In the data rows, zero lies at 4.5, halfway between 4 and 5.
Here are some rows, each followed by its group. Groups can overlap.
vec![4, 3, 4, 5, 7, 4, 6, 6, 1, 7, 7, 5, 4, 1, 3, 3, 3, 8, 6, 4, 2, 1, 7, 5] qj
vec![4, 5, 4, 4, 6, 4, 5, 6, 5, 5, 6, 4, 6, 3, 5, 3, 6, 5, 6, 3, 3, 4, 8, 4] cd
vec![2, 3, 5, 7, 4, 5, 4, 4, 3, 6, 6, 7, 4, 4, 3, 3, 1, 7, 5, 7, 6, 3, 3, 6] lq
vec![4, 5, 5, 2, 3, 1, 6, 3, 4, 2, 1, 4, 5, 3, 4, 6, 4, 3, 8, 6, 3, 5, 7, 3] pj
vec![6, 5, 6, 4, 2, 4, 4, 3, 4, 4, 1, 4, 4, 3, 5, 6, 7, 4, 5, 5, 7, 2, 4, 6] pj
vec![6, 5, 5, 4, 2, 5, 5, 4, 3, 5, 3, 4, 3, 4, 5, 5, 6, 5, 5, 4, 5, 2, 4, 5] jg
vec![6, 5, 4, 5, 0, 4, 4, 2, 4, 3, 0, 5, 6, 6, 5, 8, 7, 1, 5, 7, 8, 4, 2, 5] lq
vec![2, 3, 4, 5, 6, 3, 5, 5, 4, 5, 5, 6, 6, 2, 4, 3, 4, 3, 4, 6, 2, 4, 7, 5] qj
vec![6, 5, 5, 6, 1, 2, 5, 2, 5, 3, 1, 5, 5, 5, 5, 7, 7, 2, 4, 6, 7, 4, 3, 5] lq
vec![4, 4, 4, 7, 4, 5, 4, 3, 6, 6, 3, 6, 4, 6, 3, 5, 4, 3, 4, 6, 8, 5, 1, 5] gd
vec![4, 5, 6, 6, 2, 4, 4, 3, 2, 4, 2, 5, 4, 4, 4, 5, 4, 3, 7, 6, 7, 2, 3, 5] lq
vec![5, 4, 5, 7, 4, 8, 5, 5, 7, 7, 5, 5, 5, 8, 6, 4, 5, 4, 1, 3, 9, 5, 1, 6] qj
vec![6, 6, 5, 4, 4, 3, 4, 4, 2, 2, 5, 2, 4, 9, 2, 6, 2, 6, 5, 4, 5, 4, 3, 1] bg
vec![2, 3, 5, 8, 4, 5, 4, 3, 4, 6, 5, 8, 5, 4, 4, 3, 2, 4, 5, 7, 7, 4, 2, 6] lq
vec![5, 5, 4, 4, 5, 4, 4, 5, 4, 4, 6, 4, 5, 4, 4, 4, 4, 6, 4, 3, 2, 4, 5, 3] cd
vec![8, 6, 4, 2, 2, 4, 5, 4, 6, 2, 1, 2, 6, 7, 6, 7, 9, 2, 4, 3, 4, 4, 5, 2] gd
vec![6, 5, 4, 4, 4, 7, 4, 6, 6, 4, 5, 3, 4, 6, 5, 5, 7, 5, 2, 2, 4, 5, 6, 5] cd
vec![1, 3, 3, 5, 9, 6, 5, 7, 8, 6, 7, 6, 5, 6, 5, 2, 3, 5, 2, 4, 3, 9, 6, 4] lq
vec![3, 4, 3, 7, 7, 9, 4, 4, 7, 7, 6, 7, 5, 6, 5, 3, 3, 4, 3, 4, 5, 7, 3, 5] pj
vec![6, 5, 5, 5, 4, 6, 4, 4, 4, 5, 4, 4, 4, 5, 5, 5, 6, 5, 3, 3, 6, 4, 3, 6] jg
vec![5, 5, 5, 4, 3, 3, 4, 4, 5, 2, 2, 4, 5, 5, 5, 6, 5, 2, 6, 5, 5, 6, 4, 3] cm
vec![2, 4, 4, 5, 4, 2, 3, 3, 6, 2, 2, 6, 6, 4, 5, 5, 3, 1, 6, 9, 5, 7, 4, 2] jg
vec![5, 5, 6, 2, 5, 3, 6, 4, 5, 3, 3, 3, 4, 4, 5, 5, 5, 4, 6, 4, 3, 5, 6, 4] cd
vec![4, 4, 6, 6, 7, 4, 6, 5, 1, 7, 7, 4, 3, 1, 4, 3, 3, 8, 6, 4, 3, 1, 7, 6] qj
vec![8, 7, 4, 3, 1, 4, 5, 4, 6, 2, 0, 2, 6, 6, 5, 8, 9, 2, 5, 4, 5, 5, 5, 2] gd
vec![5, 6, 5, 3, 6, 4, 4, 6, 4, 3, 5, 3, 6, 5, 5, 4, 5, 6, 5, 3, 1, 5, 7, 4] cd
vec![4, 5, 4, 3, 5, 2, 4, 5, 4, 2, 5, 4, 6, 4, 5, 4, 4, 5, 6, 5, 2, 5, 6, 4] cm
vec![5, 4, 5, 7, 4, 6, 6, 5, 3, 6, 7, 4, 3, 6, 3, 4, 2, 8, 4, 4, 6, 1, 2, 5] lq
vec![6, 5, 5, 1, 4, 3, 4, 5, 4, 3, 5, 1, 4, 7, 3, 5, 3, 7, 5, 3, 3, 5, 4, 2] bg
vec![7, 7, 4, 2, 5, 5, 5, 6, 6, 3, 4, 2, 5, 5, 6, 6, 7, 3, 4, 1, 3, 5, 6, 4] jg
vec![6, 5, 5, 3, 1, 3, 6, 3, 4, 3, 1, 4, 4, 3, 5, 6, 6, 3, 7, 5, 6, 3, 4, 4] pj
vec![5, 5, 5, 3, 5, 5, 4, 5, 4, 3, 6, 2, 4, 8, 3, 4, 2, 5, 4, 4, 3, 6, 3, 3] bg
vec![2, 2, 4, 8, 5, 7, 4, 4, 5, 7, 6, 8, 4, 4, 4, 2, 2, 4, 3, 7, 7, 4, 3, 7] lq
vec![6, 5, 6, 6, 3, 5, 5, 5, 2, 6, 6, 3, 1, 5, 3, 5, 4, 8, 4, 4, 6, 1, 3, 6] lq
vec![4, 4, 6, 6, 4, 4, 4, 5, 2, 5, 5, 4, 4, 3, 4, 4, 3, 7, 5, 6, 5, 2, 4, 6] lq
vec![4, 5, 4, 8, 2, 5, 4, 2, 5, 6, 3, 6, 4, 6, 4, 5, 3, 3, 5, 7, 9, 5, 0, 5] gd
vec![5, 5, 4, 4, 6, 4, 4, 5, 4, 4, 6, 4, 5, 4, 5, 4, 5, 6, 4, 4, 3, 5, 6, 4] cd
vec![6, 6, 4, 2, 4, 5, 4, 4, 6, 4, 3, 3, 5, 6, 6, 5, 6, 3, 5, 3, 5, 6, 4, 4] cd
vec![3, 5, 4, 5, 4, 3, 3, 4, 6, 3, 3, 6, 6, 4, 5, 5, 5, 2, 5, 6, 5, 6, 4, 4] cm
vec![2, 3, 2, 7, 8, 8, 3, 6, 8, 7, 7, 8, 5, 7, 5, 2, 2, 3, 2, 5, 5, 9, 2, 5] pj
vec![6, 5, 5, 3, 4, 3, 4, 5, 1, 5, 3, 3, 4, 5, 5, 6, 6, 4, 6, 4, 4, 4, 5, 5] cm
vec![3, 4, 4, 5, 7, 5, 3, 6, 6, 5, 6, 6, 5, 3, 5, 3, 4, 4, 4, 5, 3, 6, 6, 5] cd
vec![2, 3, 3, 5, 4, 3, 4, 3, 7, 2, 3, 7, 6, 5, 4, 4, 3, 2, 5, 8, 5, 8, 3, 4] jg
vec![7, 6, 4, 2, 4, 5, 5, 4, 5, 4, 4, 3, 4, 5, 6, 6, 7, 5, 3, 2, 3, 5, 6, 4] cm
vec![5, 4, 5, 5, 4, 8, 5, 6, 5, 6, 5, 5, 5, 6, 4, 4, 6, 5, 3, 3, 6, 4, 3, 6] jg
vec![4, 4, 4, 6, 5, 5, 5, 5, 5, 5, 5, 6, 5, 4, 4, 4, 5, 4, 3, 5, 5, 4, 4, 7] jg
vec![4, 4, 4, 7, 5, 8, 5, 5, 8, 6, 6, 6, 4, 8, 5, 4, 5, 4, 3, 3, 8, 6, 1, 6] qj
vec![5, 5, 5, 3, 5, 4, 5, 5, 3, 4, 5, 3, 4, 5, 4, 5, 5, 5, 5, 4, 3, 4, 5, 3] cd
vec![3, 4, 5, 4, 4, 1, 3, 3, 3, 3, 3, 5, 5, 2, 5, 5, 3, 4, 7, 7, 4, 4, 6, 4] pj
vec![2, 2, 4, 8, 5, 5, 4, 4, 5, 7, 6, 8, 5, 4, 4, 2, 2, 4, 4, 6, 7, 4, 2, 6] lq
vec![5, 5, 6, 6, 3, 4, 5, 3, 2, 4, 4, 4, 3, 4, 3, 5, 3, 6, 5, 5, 7, 1, 3, 5] lq
vec![5, 5, 4, 3, 6, 4, 3, 6, 5, 3, 5, 3, 4, 5, 5, 4, 6, 5, 5, 4, 3, 6, 6, 4] cd
vec![1, 3, 5, 8, 6, 7, 4, 5, 6, 7, 7, 6, 4, 3, 4, 1, 2, 4, 3, 5, 6, 4, 3, 7] lq
vec![6, 5, 5, 4, 3, 4, 5, 4, 3, 4, 4, 3, 3, 6, 3, 5, 3, 6, 5, 5, 4, 3, 3, 5] gd
vec![5, 5, 5, 6, 3, 5, 4, 4, 4, 6, 4, 4, 5, 4, 5, 5, 6, 4, 4, 4, 6, 4, 4, 7] jg
vec![6, 6, 5, 3, 4, 3, 5, 3, 3, 3, 5, 2, 4, 7, 3, 6, 2, 6, 6, 5, 4, 5, 3, 3] bg
vec![5, 6, 4, 5, 5, 6, 4, 6, 4, 4, 5, 4, 5, 4, 5, 4, 5, 5, 3, 3, 4, 5, 5, 5] cd
vec![6, 5, 5, 3, 5, 6, 5, 5, 5, 4, 4, 3, 5, 5, 5, 4, 6, 4, 3, 2, 3, 5, 5, 4] cd
vec![4, 4, 6, 6, 3, 5, 4, 4, 3, 4, 5, 5, 5, 4, 3, 5, 3, 5, 4, 6, 6, 2, 3, 5] lq
vec![1, 3, 3, 4, 9, 7, 4, 7, 9, 7, 8, 7, 5, 6, 6, 2, 3, 4, 2, 2, 2, 9, 5, 5] lq
vec![4, 4, 6, 7, 3, 5, 5, 6, 2, 6, 6, 5, 3, 4, 3, 4, 2, 7, 4, 5, 6, 2, 3, 6] lq
vec![4, 4, 5, 6, 5, 6, 4, 5, 6, 6, 5, 6, 5, 5, 4, 4, 5, 5, 3, 4, 6, 5, 3, 5] jg
vec![5, 6, 5, 3, 2, 2, 5, 2, 4, 3, 2, 4, 5, 4, 5, 7, 6, 4, 7, 6, 5, 4, 5, 4] pj
vec![5, 4, 5, 3, 4, 3, 5, 4, 4, 5, 4, 4, 4, 3, 5, 6, 5, 5, 5, 4, 3, 4, 6, 4] cm
vec![6, 6, 4, 2, 5, 5, 4, 5, 5, 4, 4, 3, 5, 4, 6, 5, 7, 7, 4, 2, 2, 5, 7, 4] cd
vec![6, 6, 5, 3, 3, 3, 5, 4, 4, 3, 2, 4, 5, 3, 6, 6, 6, 4, 6, 4, 4, 5, 6, 3] bg
vec![4, 4, 6, 5, 5, 3, 6, 4, 1, 5, 6, 4, 4, 1, 4, 4, 4, 7, 6, 5, 2, 2, 8, 5] qj
vec![4, 4, 6, 7, 6, 4, 4, 5, 1, 7, 7, 3, 3, 0, 4, 3, 4, 9, 6, 4, 2, 1, 4, 5] qj
vec![5, 5, 4, 2, 6, 4, 3, 6, 5, 3, 5, 4, 5, 4, 5, 4, 5, 4, 4, 4, 2, 5, 6, 3] cd
vec![2, 3, 3, 5, 5, 4, 4, 4, 4, 5, 5, 6, 5, 2, 4, 3, 3, 4, 6, 7, 3, 4, 6, 4] qj
vec![1, 3, 3, 5, 9, 8, 4, 6, 8, 8, 8, 7, 4, 6, 6, 1, 3, 5, 2, 3, 3, 8, 4, 4] lq
vec![2, 3, 3, 7, 5, 4, 4, 5, 4, 5, 4, 7, 5, 2, 4, 4, 4, 4, 6, 7, 5, 4, 5, 5] pj
vec![0, 2, 3, 6, 7, 5, 3, 4, 7, 5, 5, 8, 6, 3, 4, 2, 1, 4, 5, 8, 4, 7, 5, 5] gd
vec![8, 6, 4, 3, 1, 3, 4, 4, 5, 3, 1, 2, 5, 7, 5, 8, 9, 1, 5, 4, 5, 5, 4, 3] gd
vec![4, 4, 4, 7, 5, 9, 5, 5, 7, 7, 5, 6, 4, 7, 5, 4, 4, 4, 1, 4, 9, 5, 1, 6] qj
vec![5, 5, 4, 4, 7, 5, 4, 6, 5, 4, 6, 4, 3, 4, 5, 4, 6, 5, 4, 3, 2, 5, 7, 3] cd
vec![3, 3, 5, 7, 5, 4, 5, 4, 3, 7, 6, 6, 4, 3, 3, 3, 3, 6, 4, 6, 6, 2, 4, 6] lq
vec![6, 5, 5, 5, 1, 4, 5, 3, 4, 5, 2, 4, 4, 4, 5, 6, 6, 4, 5, 5, 6, 2, 3, 6] jg
vec![4, 4, 3, 9, 4, 9, 4, 6, 8, 6, 5, 6, 2, 9, 5, 4, 4, 3, 0, 5, 9, 6, 0, 6] qj
vec![3, 3, 5, 6, 5, 2, 5, 4, 3, 5, 5, 5, 5, 2, 4, 4, 4, 4, 6, 7, 4, 4, 6, 3] qj
vec![3, 4, 4, 3, 7, 2, 4, 5, 4, 4, 6, 4, 4, 3, 4, 4, 3, 5, 6, 6, 1, 5, 7, 3] qj
vec![2, 3, 3, 8, 6, 9, 5, 5, 8, 8, 7, 8, 4, 7, 5, 2, 4, 3, 1, 3, 8, 6, 1, 5] qj
vec![3, 4, 3, 5, 8, 7, 4, 7, 8, 6, 6, 6, 5, 5, 7, 3, 5, 3, 2, 2, 4, 7, 6, 3] bg
vec![4, 5, 4, 5, 6, 4, 3, 8, 6, 5, 4, 5, 6, 4, 4, 4, 5, 4, 4, 5, 4, 5, 5, 5] cd
vec![7, 6, 4, 2, 4, 5, 4, 4, 5, 3, 3, 3, 5, 5, 6, 6, 7, 4, 4, 2, 4, 5, 5, 4] jg
vec![5, 4, 5, 4, 6, 5, 5, 6, 3, 5, 7, 4, 4, 3, 4, 4, 4, 7, 5, 3, 3, 2, 7, 2] pj
vec![3, 4, 4, 7, 3, 5, 4, 3, 6, 5, 4, 6, 5, 7, 4, 5, 4, 3, 3, 6, 8, 6, 1, 5] gd
vec![0, 3, 4, 6, 6, 5, 2, 4, 6, 4, 4, 9, 6, 3, 5, 3, 1, 3, 5, 7, 5, 7, 5, 5] gd
vec![1, 3, 3, 3, 9, 7, 3, 6, 7, 6, 7, 7, 5, 5, 5, 2, 3, 4, 3, 4, 2, 9, 6, 4] lq
vec![5, 4, 5, 5, 3, 5, 4, 4, 4, 5, 4, 4, 3, 4, 5, 5, 6, 4, 4, 4, 5, 4, 4, 6] jg
Which 3 groups are nearest to each row below, nearest first, going by the distance to the group's nearest row?
vec![2, 3, 4, 7, 6, 7, 4, 5, 7, 7, 7, 7, 4, 5, 5, 2, 4, 4, 2, 5, 6, 6, 3, 6] >> pj lq jg
vec![8, 7, 5, 3, 1, 2, 5, 3, 5, 2, 0, 2, 6, 6, 5, 8, 8, 1, 5, 3, 5, 5, 4, 2] >> gd cm bg
Group pj spreads out most along one direction. Which 3 other groups' directions of most spread are closest to that one, closest first?
lq gd bg
Which 3 other groups have their centres nearest to the centre of group pj, nearest first?
jg cm gd
Which 4 groups are nearest to each row below, nearest first, going by the distance to the centre of the group?
vec![4, 4, 5, 5, 3, 5, 4, 3, 4, 5, 3, 6, 4, 4, 5, 5, 5, 3, 5, 5, 7, 4, 3, 6] >> jg gd pj lq
vec![6, 5, 5, 5, 4, 7, 5, 5, 4, 6, 4, 3, 4, 6, 5, 5, 7, 5, 3, 2, 5, 4, 4, 6] >> jg cd qj cm
vec![6, 5, 6, 5, 2, 3, 5, 6, 2, 4, 3, 4, 3, 6, 4, 5, 3, 5, 5, 6, 7, 2, 2, 5] >> jg gd pj lq
vec![6, 5, 5, 3, 5, 6, 5, 6, 4, 4, 6, 2, 3, 6, 4, 5, 5, 6, 3, 2, 3, 4, 4, 4] >> bg cd jg cm
Group gd spreads out most along one direction. Which 3 other groups' directions of most spread are closest to that one, closest first?
cd pj jg
Which 4 groups are nearest to each row below, nearest first, going by the distance to the group's nearest row?
vec![5, 5, 3, 5, 5, 6, 4, 6, 5, 5, 5, 4, 5, 4, 4, 4, 6, 5, 4, 4, 4, 5, 5, 5] >> cd jg cm pj
vec![6, 4, 6, 6, 5, 6, 5, 6, 2, 6, 6, 4, 2, 5, 3, 4, 4, 8, 3, 4, 6, 1, 2, 5] >> lq gd jg pj
vec![6, 5, 4, 4, 5, 4, 4, 5, 4, 4, 5, 3, 5, 6, 4, 4, 4, 5, 4, 4, 5, 5, 4, 4] >> cd bg gd jg
Which 3 groups are nearest to each row below, nearest first, going by the distance to the centre of the group?
vec![5, 5, 4, 4, 6, 4, 4, 6, 4, 4, 5, 4, 5, 4, 5, 3, 5, 6, 4, 3, 3, 4, 5, 4] >> cd cm bg
Group lq spreads out most along one direction. Which 3 other groups' directions of most spread are closest to that one, closest first?
pj bg gd
Group jg spreads out most along one direction. Which 3 other groups' directions of most spread are closest to that one, closest first?
cm gd cd
Which 4 groups are nearest to each row below, nearest first, going by the average distance to the group's rows?
vec![5, 4, 4, 6, 4, 7, 5, 5, 5, 6, 4, 5, 4, 6, 5, 5, 6, 4, 4, 4, 7, 4, 2, 6] >> jg cd cm lq
vec![4, 5, 4, 6, 5, 6, 5, 4, 7, 6, 5, 6, 5, 7, 4, 4, 4, 4, 3, 5, 8, 6, 2, 5] >> jg gd lq cd
vec![4, 5, 4, 5, 5, 4, 4, 5, 6, 4, 5, 5, 6, 3, 5, 4, 6, 4, 5, 4, 4, 5, 5, 4] >> cd cm jg pj
Group cd spreads out most along one direction. Which 3 other groups' directions of most spread are closest to that one, closest first?
gd pj lq
Group cm spreads out most along one direction. Which 3 other groups' directions of most spread are closest to that one, closest first?
jg gd cd
Which 3 other groups have their centres nearest to the centre of group cd, nearest first?
cm bg jg
